(in the rows, 128 means zero)
Rotation paths and how fast each direction turns (degrees per step):
Each turn is a multiple of 5 degrees from 10 to 175, or 0.
Each row of a path follows its step; steps can be skipped.
path 1
step 0: [132 114 136 113 143 138 129 118 134 126 122 121 126 123 114 138 140 152
 134 122 127 116 130 113 127 126 138 136 124 132 135 127 128 144 134 132
 123 131 129 129 121 126 123 123 126 125]
step 1: [121 110 119 128 133 119 120 138 129 128 135 116 131 131 132 127 112 124
 139 118 126 115 128 119 113 135 126 124 126 133 140 140 122 129 139 130
 125 116 117 136 144 127 126 139 135 125]
step 5: [120 134 121 137 126 127 129 143 140 138 129 130 124 132 128 133 119 118
 138 136 120 138 127 139 122 128 116 120 136 113 133 131 124 133 144 114
 128 132 136 119 132 127 123 127 112 146]
step 7: [124 131 127 127 145 132 135 124 124 126 126 128 135 130 114 144 114 126
 131 144 135 138 125 117 122 138 128 133 117 112 136 129 126 123 130 143
 136 125 136 137 127 136 117 129 146 133]
step 8: [135 134 118 144 131 111 128 125 129 137 118 135 134 129 128 112 123 121
 116 128 133 126 139 122 131 136 119 131 116 134 128 131 130 120 140 134
 144 126 125 145 140 123 128 123 114 135]
step 9: [121 140 138 132 126 141 129 115 128 125 119 134 124 121 131 123 132 122
 139 134 129 126 111 125 133 118 121 149 128 131 132 103 125 132 135 134
 136 128 126 126 128 126 115 130 111 131]
step 12: [135 125 127 141 112 129 122 123 125 119 118 126 105 131 126 123 128 126
 123 131 128 123 124 150 129 130 130 117 131 137 139 122 136 126 121 134
 128 138 132 119 126 128 141 113 115 138]
step 14: [127 126 107 126 133 126 124 135 131 130 133 140 135 124 120 129 120 130
 130 119 120 117 126 138 123 151 138 124 125 133 138 131 120 113 124 113
 135 123 145 135 118 127 134 129 134 132]
step 15: [139 140 124 129 124 122 141 140 132 135 125 115 122 134 136 115 138 131
 120 104 121 123 114 138 131 124 120 138 124 123 127 115 129 128 118 129
 131 123 128 142 125 127 139 133 125 125]
Speeds:
[126 129 130 124 129 128 130 127 126 128 128 129 131 130 125 132 129 129
 128 128 125 126 124 128 128 131 125 133 125 130 122 129 129 129 128 129
 128 131 131 122 127 129 126 130 125 128]
160
[129 129 129 134 129 128 132 128 128 131 126 125 132 128 124 130 132 135
 129 131 125 127 126 129 132 129 126 125 130 126 131 129 127 125 127 126
 130 125 132 130 129 129 130 131 128 129]
45
[127 127 129 132 125 124 125 129 128 129 132 120 126 127 130 129 126 127
 127 128 129 127 127 123 126 125 122 127 128 132 129 124 131 126 130 127
 127 127 131 126 128 128 127 127 123 130]
100
[126 127 131 125 129 133 129 125 124 129 126 127 129 127 128 126 126 131
 126 129 131 127 126 126 124 130 129 126 134 126 125 126 132 125 129 127
 124 128 129 130 128 125 125 124 129 127]
110
[126 128 127 126 128 126 130 127 130 127 129 127 128 131 133 130 128 126
 131 129 126 127 125 132 129 125 126 130 131 124 128 128 129 127 127 132
 125 123 127 131 127 126 122 131 131 134]
175
path 2
step 1: [130 130 121 122 127 121 125 128 130 129 125 126 116 117 126 127 127 129
 128 135 114 139 114 132 135 122 130 143 136 141 128 129 139 119 130 149
 119 126 141 126 137 120 120 135 115 119]
step 2: [115 128 134 113 123 136 124 114 133 130 114 119 126 138 121 117 130 129
 138 123 140 125 126 128 136 129 124 125 130 129 129 140 113 118 128 131
 131 126 126 119 126 113 138 121 122 144]
step 3: [139 116 118 111 132 125 130 131 130 117 128 128 125 116 131 146 118 121
 113 116 121 131 127 134 128 135 133 128 119 125 118 125 121 119 117 115
 134 141 127 123 125 127 123 124 131 135]
step 5: [125 126 139 120 128 132 127 132 131 111 128 116 131 130 113 112 121 136
 123 139 143 136 127 137 133 126 134 138 134 133 127 122 127 123 124 140
 122 140 126 114 126 132 137 116 119 124]
step 8: [156 123 121 127 121 132 129 131 132 131 122 126 127 124 123 120 132 129
 124 132 125 138 128 136 129 128 123 138 137 140 128 109 126 130 137 114
 123 139 118 122 127 138 130 112 119 132]
step 9: [124 132 136 122 131 126 126 124 127 128 128 116 118 126 122 136 134 133
 133 118 121 123 123 131 130 117 130 132 141 122 133 124 141 118 131 152
 119 140 130 135 126 113 114 121 121 117]
step 13: [126 138 132 129 122 135 126 127 129 135 117 127 135 114 119 120 123 129
 115 135 138 135 132 134 136 130 126 134 136 140 127 124 137 105 130 138
 121 141 137 115 137 123 139 131 125 121]
step 14: [115 132 130 118 141 118 123 125 135 137 122 126 126 126 122 124 130 130
 129 118 116 121 125 131 143 126 130 138 116 120 115 132 111 126 127 127
 127 124 126 130 131 114 123 106 126 135]
step 15: [139 119 125 109 118 133 122 125 113 125 123 128 130 125 135 122 127 113
 123 119 130 121 126 113 120 129 140 125 130 136 126 116 115 123 112 124
 126 132 124 126 126 126 119 137 141 127]
Speeds:
[130 131 123 124 127 130 126 129 131 127 125 131 131 134 130 130 128 126
 127 127 128 128 130 127 126 131 132 132 127 124 126 132 129 126 127 128
 126 126 122 129 129 128 128 129 129 129]
90
[131 127 130 125 126 128 129 132 130 124 125 130 131 124 127 129 123 128
 129 131 131 130 129 128 125 130 131 126 128 133 126 125 127 127 128 125
 124 131 130 131 127 130 132 130 131 130]
145
[127 130 129 124 128 126 130 129 123 131 128 128 124 130 123 126 127 128
 129 131 129 130 131 127 131 129 129 131 126 126 123 127 125 131 125 133
 124 125 128 131 126 126 130 131 127 126]
85
[127 125 131 122 127 129 129 127 127 129 135 127 132 127 125 132 133 123
 129 128 127 125 129 132 124 128 127 128 128 130 128 128 130 130 125 127
 128 131 124 130 127 124 128 129 127 128]
120
[125 128 132 125 126 128 129 132 129 130 124 128 128 134 130 129 128 129
 127 123 129 127 128 133 127 132 127 130 130 130 130 130 130 127 129 130
 127 129 134 129 129 130 132 126 124 125]
95
[128 132 131 128 127 121 127 127 130 127 127 131 127 127 130 128 125 130
 130 128 124 127 127 133 127 127 128 125 127 130 131 129 128 126 128 130
 126 123 125 134 128 125 123 126 127 129]
140
path 3
step 1: [126 132 128 132 128 146 133 121 141 115 126 132 129 129 127 126 125 134
 127 135 130 120 130 142 126 137 134 132 129 138 130 111 109 120 125 127
 120 143 116 142 128 117 124 133 135 124]
step 3: [131 128 129 120 143 132 125 116 144 120 123 122 118 135 133 135 132 128
 135 131 136 141 141 128 134 128 115 139 134 128 138 136 119 139 120 126
 142 130 137 130 133 117 120 119 122 123]
step 5: [116 136 122 126 128 118 134 128 127 121 120 135 120 154 133 131 136 126
 140 125 123 132 128 126 114 140 118 117 131 125 118 123 134 132 124 124
 124 132 122 117 132 131 128 110 136 128]
step 7: [124 127 116 118 122 114 146 121 135 115 129 126 131 126 117 135 123 122
 139 112 136 118 119 128 137 127 126 125 118 129 121 121 133 126 128 130
 139 135 127 143 123 130 142 125 126 128]
step 8: [113 142 131 119 116 133 134 127 120 116 133 128 141 129 111 126 128 137
 136 136 127 124 132 133 130 121 129 132 127 136 137 138 124 115 111 126
 138 133 126 122 133 132 131 135 132 141]
step 9: [123 119 112 121 127 129 133 135 133 126 144 132 129 125 133 119 133 140
 128 113 119 123 126 137 132 127 119 133 141 115 131 137 129 136 121 125
 137 136 134 126 130 130 126 150 138 122]
step 10: [130 127 130 128 143 144 128 139 136 130 121 132 129 141 125 134 136 132
 139 128 120 137 115 128 133 123 114 135 127 135 133 125 111 121 134 137
 128 136 133 141 127 136 128 143 137 136]
step 14: [111 129 134 132 121 125 125 130 130 131 143 126 126 135 130 130 129 129
 126 126 120 136 140 132 131 140 123 138 122 121 124 109 132 131 122 132
 139 134 114 139 123 130 140 108 133 139]
step 15: [121 135 131 132 126 135 132 126 123 128 138 112 141 130 139 118 121 119
 119 129 140 130 123 138 129 125 121 148 119 112 135 141 125 121 136 127
 127 129 127 121 135 133 144 123 129 129]
Speeds:
[131 129 127 125 134 130 128 129 126 126 131 125 130 123 129 127 129 129
 126 126 129 129 126 127 125 125 135 128 130 124 125 128 134 129 128 128
 127 128 126 124 127 130 131 131 127 128]
160
[132 124 129 126 130 127 128 129 127 132 129 130 129 130 122 130 130 125
 125 128 128 134 131 131 132 128 125 129 130 129 124 126 131 129 128 126
 127 132 129 129 131 129 128 130 126 126]
100
